One turn sends every row of this set to another row. A few are shown first. Where does it send the rows asked after them?
met: [-12.1  -9.9  35.1  11.0 -12.1 -14.1  -0.1  10.4  -1.7  12.7  42.9  15.7
  -3.0  11.2   8.1   3.5  -0.7 -16.7 -42.8   5.9  10.5   0.2 -15.5   8.2
   7.5   6.9 -39.6   8.2  -8.0]
rifi: [-11.1 -13.4  33.6  10.3 -10.5 -18.3   0.1  12.5  -2.8  11.5  43.4  16.4
  -2.4   3.1   8.9   7.4  -3.2 -19.3 -40.7   7.2  14.3   1.6 -17.0  10.6
   8.4   8.4 -35.0   6.5  -9.8]
nezi: [-27.0  -8.1  28.4   6.8 -11.8 -20.9   7.8  14.1   0.9 -41.3  -5.6  17.3
  -2.6  -5.0  16.7  -5.9 -12.2 -26.2 -32.2 -16.6   5.1   5.8 -10.5   7.2
 -15.4  15.1  -5.5  17.7  11.8]
zadep: [ 22.6  -3.7  13.1  29.1 -19.7   8.7   3.6   9.7 -20.1 -11.9  18.4  -5.2
  -7.3  27.2   3.3   2.0 -26.6 -20.1  -8.1  -7.6  -6.8   4.5 -14.3  -0.6
   5.4 -21.4   2.1  13.2  24.7]
Fuzen: [-29.3   0.1  34.1  12.6 -14.2 -10.9   4.7   1.9  -1.1 -43.3  -3.4  15.0
  -3.9  10.2   8.0 -13.1  -4.9 -18.5 -32.1 -17.3  -0.4  -1.8  -8.9   6.1
 -16.2  17.6 -12.1  18.6  19.7]
tifal: [-13.3  -8.4  37.2  14.2 -12.0 -10.4  -1.7   4.5  -4.4  10.4  44.6  15.1
  -4.1  14.2   2.5   2.7   3.0 -15.5 -40.3   6.8  11.4  -2.5 -16.8   9.1
   8.0  11.5 -39.5   7.4  -3.8]
teze: [ 15.1 -10.4  22.5  13.5  -5.9  -4.5  -8.1  -5.8 -27.0 -19.1  15.1  24.2
   3.1 -10.9  -4.2   3.0  21.7  -9.7  -4.5  -5.3  18.9   5.2 -29.8  18.7
   9.1 -20.0   6.5   1.9  -5.2]
Mon: [ 24.2  -7.1   6.6  23.6 -16.7   1.9  -3.9   0.2  -8.4 -11.6   4.6  17.9
  -1.1  19.8   3.8  -0.7  10.0  -5.6  -3.8  -4.0   4.1   1.4 -18.4  10.8
  13.1  33.4  23.2   7.6  11.2]
nis: [ 22.0 -15.3  12.0  26.8 -17.9   1.1   5.7  14.8 -30.9 -15.0  18.7  -0.6
  -2.4   7.0  -3.4  15.6 -27.4 -28.4  -0.4   0.8  10.1   7.6 -23.5   7.8
  12.3  -8.1  16.8   4.3  21.3]
baze: [-13.5  -6.5  28.8  24.4 -14.5  -3.8 -10.7  -4.0  -8.1  10.9  -6.6   7.2
   1.0  30.2  -8.2  -6.4 -29.3 -20.6 -31.8 -18.7   4.7  -7.1 -20.7   5.6
  -3.8 -23.1  -5.3   8.2   6.9]
tek: [-13.3 -13.5  36.7  13.2 -12.4 -14.7  -0.2   6.6 -10.2   9.4  44.8  17.4
  -1.1   4.4  -0.6   7.7   2.4 -18.9 -36.7  10.3  19.1  -1.8 -20.9  14.1
  12.5  17.3 -31.6   2.5  -5.5]
mafu: [-15.6 -20.1  28.0  22.1 -13.6 -13.2  -8.7   0.7 -19.8   5.9  -6.9  11.6
   6.0   5.9 -15.4   7.5 -30.5 -31.2 -21.9  -9.1  26.0  -3.7 -31.9  14.9
   5.2  -7.8  12.1  -3.8   1.9]
Gurib: [-30.2  -8.8  34.0  12.2 -14.2 -15.1   6.0   3.9  -9.8 -46.0  -2.9  18.0
  -1.1  -4.3   2.5  -4.9  -5.1 -25.6 -24.4 -11.9  13.2  -0.1 -15.4  12.7
 -10.6  28.7  -0.7  11.8  18.3]
sul: [-12.7 -16.1  34.7   9.6 -11.9 -18.1   0.1  11.7  -8.1  10.6  44.1  17.8
  -1.4   0.8   5.3   9.4  -1.6 -21.4 -37.6   9.7  18.2   0.6 -19.8  12.0
   9.9  14.6 -32.1   4.3  -9.1]
non: [-29.4 -11.4  30.5   7.2 -12.4 -21.3   7.5  12.3  -6.5 -43.7  -4.0  19.5
  -1.7 -10.4   9.7  -3.4 -10.8 -27.3 -28.2 -13.4  12.1   3.9 -14.1  10.8
 -11.6  22.4   0.2  13.1  12.9]
rut: [ 17.3 -11.5  17.4   7.7  -4.8 -11.0  -6.5   2.8 -20.8 -15.3  12.9  24.7
   1.8 -15.7   6.9   3.8  14.2 -10.4  -8.9  -8.3  15.1   9.7 -26.7  14.6
   5.7 -29.8   6.3   4.6 -10.9]
Vara: [-11.9 -19.4  24.4  16.6 -12.4 -17.2  -6.4   8.7 -11.2  10.4  -8.5  10.9
   4.9   5.9  -3.6   6.2 -36.2 -30.7 -27.2 -13.4  19.2   1.1 -26.0  10.0
   1.2 -18.7   9.2   1.4  -2.8]
kulol: [ 15.6   1.9  23.4  16.7  -7.2   3.8 -11.0 -13.0 -19.9 -17.1  15.6  20.1
  -0.9  10.6  -2.6  -9.9  24.9   0.4 -11.0 -12.1   2.7   1.7 -22.7  11.2
   2.1 -29.5  -7.5   9.7   0.0]
Fimes: [-30.8  -3.3  35.2  14.6 -15.3  -9.9   3.9  -1.2  -7.7 -46.5  -1.7  16.6
  -2.5   7.1   0.2 -10.5  -2.1 -20.2 -26.9 -14.3   7.4  -2.9 -13.1  10.2
 -12.3  26.0  -7.4  14.7  20.9]
neki: [ -7.7  -4.2  16.0  15.5  -7.1 -29.2   5.4  12.4  -8.2 -35.6  27.7  11.1
   4.2  -0.8  14.6  11.0  -8.7 -22.7 -26.3   0.7  11.3  -1.5 -14.7   6.7
  -0.3  35.9 -40.2  -5.6   6.2]
vib: [-16.4 -14.0  33.2  26.1 -15.5  -4.0 -10.8  -8.7 -22.8   4.7  -4.9   9.7
   5.2  18.6 -24.0   2.2 -22.9 -26.7 -20.2  -9.5  22.9  -9.0 -30.5  15.3
   4.9  -4.8   7.2  -2.4   9.3]
mok: [ 25.7  -0.7   6.8  24.2 -17.1   4.8  -3.9  -1.0  -2.1  -9.7   4.0  16.0
  -4.3  29.7   7.5  -7.1   9.5  -0.6  -8.9  -8.1  -5.0   1.4 -12.7   5.8
   9.7  25.6  15.9  11.9  13.3]
gek: [ 24.8  -8.8   9.9  24.1 -17.6   1.1   6.4  17.9 -18.9  -9.5  17.0  -2.7
  -6.5  16.6   9.5   7.1 -32.3 -24.4  -9.5  -7.3  -4.8  10.1 -15.0  -0.9
   4.8 -24.2   5.4  12.4  19.1]
lanu: [ 20.1  -4.2  16.1  33.0 -21.1  12.8   1.6   3.0 -27.8 -14.7  19.5  -4.0
  -5.9  26.6  -7.5   3.3 -21.7 -19.9  -3.0  -4.7  -1.2   1.5 -18.4   3.3
   8.4 -11.3   4.8   9.2  28.8]
pev: [ 24.2 -14.6   9.6  23.7 -16.9  -3.1   7.0  20.5 -23.6 -11.0  17.0  -1.1
  -4.2   5.9   7.2  12.8 -32.8 -28.2  -4.7  -3.4   3.9  10.7 -19.3   3.1
   8.9 -18.0  13.2   7.0  16.6]
Sem: [ 14.1  -3.5  25.1  17.9  -7.9   2.5 -10.9 -13.3 -27.1 -20.3  16.7  22.3
   1.4   1.9  -9.3  -3.9  26.6  -3.4  -5.8  -6.9  12.3   0.5 -28.1  16.0
   7.5 -19.9  -0.4   4.9   0.1]
Rokis: [ 27.8  -1.7   2.6  20.8 -15.6   0.3  -1.5   7.5   4.4  -5.7   2.2  15.3
  -5.1  28.3  17.7  -8.3   3.8  -1.6 -14.4 -11.9  -9.2   4.2  -8.9   1.8
   5.3  15.3  12.4  15.9   8.7]
pagit: [ 19.3  -9.9  15.4  31.8 -20.1   8.3   2.7   6.1 -33.9 -16.0  19.8  -3.0
  -3.8  16.7  -9.8  10.3 -21.6 -24.5   1.3  -0.1   7.4   2.8 -22.1   7.7
  12.2  -5.6  12.9   3.8  26.6]
Vup: [ 28.6 -13.3  -0.4  13.9 -13.8 -10.5   1.9  16.4   1.0  -6.5   1.8  19.2
  -1.3   6.2  20.3   4.8  -1.9 -11.0  -9.1  -6.5   3.6  10.1 -14.9   6.7
   9.9  20.5  25.3   9.3   1.0]
Gopar: [-26.5  -3.0  30.5   9.0 -13.2 -16.8   7.4   9.4   2.5 -40.7  -5.4  16.1
  -4.0   4.5  15.6 -11.6 -11.3 -21.6 -33.9 -18.7  -0.4   2.5  -7.0   3.3
 -17.9  12.4 -11.8  20.4  15.3]
keso: [ -9.8   2.7  20.0  19.4  -8.4 -21.6   3.0   4.7  -8.8 -37.2  28.7  10.1
   2.6  10.5   9.4   5.4  -4.4 -18.0 -27.7  -0.7   6.6  -5.3 -12.6   5.8
  -2.1  34.7 -46.0  -3.8  10.8]
fotek: [ 18.8  -7.3  16.7   7.6  -4.0 -10.3  -5.3   5.3 -13.7 -12.3  11.9  22.1
  -0.1  -8.3  13.7  -1.0  13.1  -7.5 -14.7 -12.4   6.0  10.7 -22.5   9.1
   1.1 -38.9  -1.6  10.1 -11.9]
suzo: [-11.2 -12.5  24.4  18.0 -12.5 -12.7  -6.1   7.0  -5.2  12.7  -8.9   9.1
   2.5  18.1   0.4  -0.7 -35.5 -24.8 -32.7 -17.5   8.1  -1.3 -20.6   4.1
  -3.6 -27.0  -0.9   7.0  -0.5]
rit: [ -6.0   1.7  15.1  14.8  -6.9 -27.4   5.2  12.4  -3.0 -33.9  27.7   9.3
   1.1   7.4  19.7   6.8 -10.8 -19.7 -31.6  -3.2   3.1  -1.8  -9.3   3.5
  -5.3  28.1 -46.9  -1.3   5.8]
luvef: [ 18.7  -0.2  19.2  11.5  -6.0  -2.4  -8.1  -2.4 -12.9 -13.2  13.6  20.4
  -1.6   5.8   9.5  -8.4  17.9  -1.6 -15.7 -14.7  -1.0   5.7 -19.7   7.8
  -0.1 -39.1  -8.4  13.0  -6.8]
zolug: [-16.1  -6.7  32.5  28.3 -16.4   0.3 -11.4 -11.1 -15.8   7.4  -4.7   7.1
   2.6  30.6 -20.0  -5.3 -22.6 -20.4 -26.1 -14.2  12.3 -10.7 -26.4   9.5
   1.2 -12.7  -2.0   2.3  10.5]
kigu: [-15.0 -11.3  38.5  15.2 -12.7 -11.0  -2.2   3.2  -8.5   9.6  44.3  15.0
  -2.5  12.3  -2.8   5.1   4.8 -16.1 -36.8   8.8  16.1  -3.6 -19.5  12.1
  10.4  16.1 -36.1   4.8  -4.0]
bufi: [ -6.1  -2.0  14.9  13.6  -5.9 -30.1   6.2  15.1  -4.9 -33.8  27.0  10.6
   3.3   0.5  20.1   9.6 -11.9 -22.1 -29.5  -1.5   7.3  -0.4 -12.4   5.0
  -3.6  29.3 -42.8  -3.8   4.4]
pesi: [ 29.5  -7.3  -0.9  14.6 -14.0  -7.7   1.6  14.8   5.9  -4.3   0.9  17.0
  -4.0  16.3  25.2  -1.9  -2.5  -6.3 -13.5 -11.4  -6.1   9.7 -10.4   1.4
   6.1  13.0  17.3  14.7   1.8]
tabob: [ -7.7   3.1  17.4  18.3  -8.1 -22.6   3.9   7.3  -4.8 -35.1  28.0   8.9
   1.5  12.6  15.8   3.2  -6.3 -17.0 -30.2  -3.4   2.4  -4.4 -10.0   2.7
  -5.2  29.7 -48.2  -1.3   8.9]
dunu: [ -9.4  -0.3  19.2  17.4  -8.3 -24.3   4.5   6.6 -11.8 -37.2  28.4  10.2
   3.2   4.7   9.9   9.1  -5.3 -21.0 -25.4   0.8  11.0  -4.5 -15.1   7.9
  -0.1  38.8 -41.0  -5.8   8.8]
libu: [ 25.5 -12.5   2.6  18.4 -14.8  -5.9  -0.8   9.3  -7.5 -11.1   3.1  19.1
  -1.2   8.1   9.5   6.3   3.9  -9.4  -4.0  -3.1   8.4   6.1 -18.7  11.4
  14.1  31.5  28.6   5.9   6.0]

mok turns into Mon
teze turns into rut
tabob turns into keso
Where do these go?
Gopar turns into Fuzen
vib turns into mafu
met turns into tifal
lanu turns into pagit

One turn sends every row of this set to another row. A few are shown first. Where does it send the rows asked after them?
gadop: [ -3.1 -14.9   6.3  11.4 -20.5  15.8   5.1  16.4  -2.3  -9.1  13.5   4.7
 -14.1   4.9  14.5  25.8   6.4   8.1]
kupur: [  9.5  -6.2   2.0  30.4 -12.1   6.5  -2.6   4.4  21.9 -19.1  10.7  -7.9
  -1.8  -2.4  16.9  -6.2 -11.0  15.8]
bagu: [ 12.2   3.4   4.7  29.5 -15.7 -10.2  -4.1  18.2  21.0 -31.5   4.3  -1.1
  12.1  -2.6  -8.3  -8.3  -5.6  21.1]
sor: [  2.7  -7.1   8.7 -26.2 -15.0 -16.0 -16.0   2.3  25.4   9.7  -1.9   9.4
   7.0  -4.7 -18.2  -8.8   0.0   7.4]
mevam: [ 16.8  -1.1  19.9 -20.7 -10.7  -7.8 -21.9 -16.0  20.7  -0.9   6.8   0.2
  -2.3 -10.4 -22.0 -14.1   3.5  14.2]
rubu: [ -0.9 -13.8   3.6   0.3 -19.9  14.8  18.8  -9.2  10.7 -10.1  10.3  -2.5
   1.4  10.3  10.4  26.2  -7.0  -5.4]
nas: [ -1.0 -13.9  25.4   5.6 -14.5  -8.1  13.5  -8.9  -5.2 -18.6  13.1   1.4
  -1.4  19.7  -3.8  26.8  -7.3  21.5]
kasig: [ 13.2  -8.5   7.2 -24.9  -7.0   8.6 -25.5 -11.7   2.3  -5.6   4.9  -2.4
  -3.0  -6.8  -8.8 -21.8   3.3   0.2]
Vefi: [ 19.7  -1.1  14.6  15.2 -24.1   0.5   9.6  -1.9   2.4 -19.6  -7.2   7.8
  27.3   6.2 -11.5  18.4  15.9  -0.8]
digi: [  2.2   6.1  -2.8 -14.4  19.1  -5.0  12.5   0.4   1.8 -12.3   2.5   7.3
  -1.0   5.1 -33.5  18.7  -1.6   3.5]
Fur: [ 25.8  13.7   6.5  -0.7  19.0   7.1   7.4 -18.7  -3.0  -5.1   1.0   0.6
  -3.4  -7.6 -18.9  16.2   8.1  11.7]
Ras: [ 13.7   5.0   3.7 -11.9   4.5   8.1 -17.3 -21.3   6.5  -3.7  13.1   0.5
 -14.7  -8.5  -9.6 -22.6  11.1  18.5]
faz: [  1.4  -2.3  13.0   9.7 -25.2  -1.1   4.2  23.9  15.4 -28.7  12.2  10.3
  -1.4   4.0 -28.2  22.7  14.6   7.9]
Zigel: [  5.0   2.1   3.1 -31.1 -10.4 -11.3 -15.0   9.7   0.1   9.0  -3.0   8.0
  -1.4 -10.0  -7.8  -7.1 -11.1  19.0]
busa: [ -0.6   2.8   1.4 -13.0  -0.2 -17.8 -11.5   6.9  -1.0  13.1  -3.2  18.1
  -1.3  -0.6  -3.4 -11.6   6.4  32.6]
renep: [ 16.4   3.6  -3.4  28.6 -16.4   6.7  -2.6  11.1  27.5 -27.5   6.6  -6.9
   7.6  -8.1   0.8  -9.2  -6.1   8.5]
Bapip: [ -3.3  -9.9   1.9  24.5 -12.2 -12.7  -3.3  23.5  15.2 -29.5   7.0   0.3
   6.0   9.7  -0.7  -7.6 -11.8  18.1]
Fura: [  9.4  -1.4   5.0  -8.1  -2.7  -6.9 -14.1 -15.2  33.7   6.3   5.0   9.6
   1.5  -2.8 -19.0 -19.4  19.8  10.7]
Vepu: [  1.6  -0.7   9.3  -3.1 -17.1  -1.4  12.1   9.2  -9.2 -38.2   6.3   4.3
  12.1  13.4 -26.9  18.6  -2.2   2.5]
Rom: [ 14.1  -7.9   8.9   3.9  14.3  -8.4   5.2 -13.2  11.7  -0.3  -9.1  11.8
  14.1   9.7 -21.9  13.0  22.1  -4.6]
sen: [ 15.8  -0.4   9.5  16.3 -21.3  27.3   1.6   4.0   1.7 -18.4  16.5  -1.8
 -13.9  -8.8   5.3  19.8  15.4   6.0]
dev: [ -1.6  -8.3   0.7  21.7  -8.7  -1.7  -0.8  14.7  12.7 -25.4  14.6  -7.5
  -6.9   3.4  11.5  -4.9 -19.4  22.1]
mam: [  7.4  -5.9  13.3  -0.6  21.1 -13.8  10.7 -11.9  -3.4   8.4  -2.5  10.9
  -2.4   9.3  -7.0  22.8   3.7  20.7]
lol: [ -2.3  -8.2  -9.2 -16.2   5.4   4.6 -16.8  -1.5  -6.5   3.3   3.1   9.1
  -6.1   3.2   4.9 -22.3   8.4   9.8]
fofe: [ 10.9 -11.4  11.4 -19.0  -7.9  -3.9 -24.0  -3.6  -9.3   8.9  -3.8   5.9
   1.3  -4.6   6.8 -15.4   2.3  14.5]
Dure: [ 18.9  -1.6  18.1  22.0 -26.4  13.4  -1.2   6.0  16.3 -23.7  10.4   4.4
   0.1  -3.6 -14.5  17.5  27.3   3.3]
Lik: [ -0.3  11.4  -7.8 -21.6  -3.8 -12.4  -6.5   8.0  23.0   3.1   2.1  15.1
  -0.8  -7.0 -25.8 -12.0   3.4  17.1]
silom: [ 23.8  13.4   7.7   6.9 -22.8  17.5  17.1  -9.9   3.8 -14.5   5.2  -3.1
   6.1 -10.2  -2.0  26.9  -2.9   8.7]
kita: [  4.4  -7.8  -8.6  -7.9  20.7  11.9   9.4  -8.9   0.6   1.9  -2.0   4.6
   0.6   7.3  -3.9  15.2   5.3 -12.1]
Teb: [ -6.8  -8.6  16.2   9.8 -22.5  -5.3   7.2  24.1   1.2 -16.0  14.4  10.3
 -10.7   8.0  -6.7  29.4   4.8  22.7]

Teb turns into sen
kasig turns into sor
Where do these go?
Rom turns into mam
Vefi turns into nas
Bapip turns into kupur
Fura turns into busa

One turn sends every row of this set to another row. A few are shown first. Where does it send the rows asked after them?
Nabe: [-11.6 -13.4  27.8 -11.2   6.3  -1.1  -6.0  -5.4  -5.2   7.2  27.5  14.1]
rotuk: [ -9.4  21.8  32.1   9.3 -21.1 -11.3   1.4  11.3  14.9   3.8  33.1  -2.8]
lugiz: [ 12.7  18.0  14.9  14.5 -21.1   6.5   9.6   7.3   6.5  19.8  -6.3   4.9]
malu: [ 26.8   0.7   3.0  -8.6 -21.1  -4.1   4.9   9.3   9.3  -2.4  27.4   7.5]
mefi: [ 14.1 -15.8  -1.3 -14.5 -12.0   0.9  17.1  16.7  18.8  -1.0  19.4  13.6]
Lopu: [-18.9  -3.5  21.0   5.1 -18.5   0.6   9.4  28.4  -0.7  33.9  17.2  -4.1]
soga: [  4.0  15.1  19.9 -22.9 -13.7   9.4 -14.5   8.3  12.6  26.6  -0.7   7.4]
Pitig: [  5.9  24.5  15.0   8.8   9.4 -14.4  17.9  12.5  11.8  -5.4  16.8   0.8]
Goda: [-10.3   6.6  26.4  -3.3  -7.4  -3.7 -11.5  29.0 -11.1  23.9  18.9  -7.0]
viku: [-22.7  -5.2  12.6  -7.4 -13.2 -15.2  -5.9  -0.6  26.9  31.6  25.0  -0.3]
sekov: [-15.7   3.5  11.1   8.5  -0.6   9.7  -3.5  34.2   9.7  35.5  18.7  11.1]
pata: [ 2.3 -7.3 27.2 13.0 -1.3 -2.5 -4.1 -9.5  5.4 15.9 29.8 24.7]
Fov: [  0.0  26.0  11.3 -14.1 -10.3 -16.1   3.7  -6.5  12.2  20.7  29.3  -9.3]
Tam: [ -9.9   3.9   8.5   2.6 -33.3  10.9  21.5   5.5  27.9  16.9  10.3   5.9]
vuk: [ 12.9   0.0  17.8   3.3  -1.0 -14.1  -9.7   7.3   6.6  -5.7  -8.3   2.6]
gizut: [-12.2   1.6  -2.3 -13.2  20.6 -11.8  11.6   8.1  25.7  16.3  10.8   5.5]
mafe: [ -0.6   2.9  17.1  19.6   2.0  -7.1 -10.5  28.9  -3.1  27.4  10.9   4.4]
tagi: [  1.7   6.1   0.3  -1.2  -0.4   7.7 -13.6   7.8  34.4  18.2   4.2  22.8]
Diba: [-13.2   4.6  11.9   6.4  -2.2  16.2   4.0  -6.3   4.1  13.8  38.8  21.3]
Mosev: [-18.5  12.7  -3.5  10.2   9.7 -12.3  -5.3   5.4   2.8   2.8  19.0  -9.4]
keka: [-17.7 -10.6  21.7   5.2  -3.1   6.5  19.8  -2.3  -5.9   2.7  27.7  10.6]
Peb: [ 16.2 -11.5   0.8 -24.9 -21.9  -3.6   4.7   7.3  15.0   7.6  26.4   7.2]
Zeg: [  1.7  -7.3  23.1  -4.0 -12.7  -0.2  14.3  14.0   9.7  18.3 -18.9   4.2]
Zub: [-19.0  -6.4  24.0   6.6   9.2 -11.4   5.6  24.6  29.7   1.9  13.5  13.2]
Kapa: [ -8.2  18.7   3.1 -14.3  -1.2  21.6   2.7  17.2   5.5  12.7  -4.9   4.3]
gobar: [ 17.9  -1.7 -13.8  -9.5  -6.3   2.8   6.4  11.5  10.6  -3.2  23.1   9.9]
tefoz: [-11.2  11.5  14.5 -23.3 -21.3   3.2   2.4   5.4  -0.6  -3.4   8.4 -13.4]
Nebo: [ -2.6   1.8  30.9 -12.6  -9.8 -17.5  21.2   9.0  35.2  21.1  19.9   8.3]

lugiz turns into soga
gobar turns into malu
Where do these go?
tefoz turns into Tam
sekov turns into mafe
Zub turns into Mosev
Diba turns into pata
Nebo turns into gizut

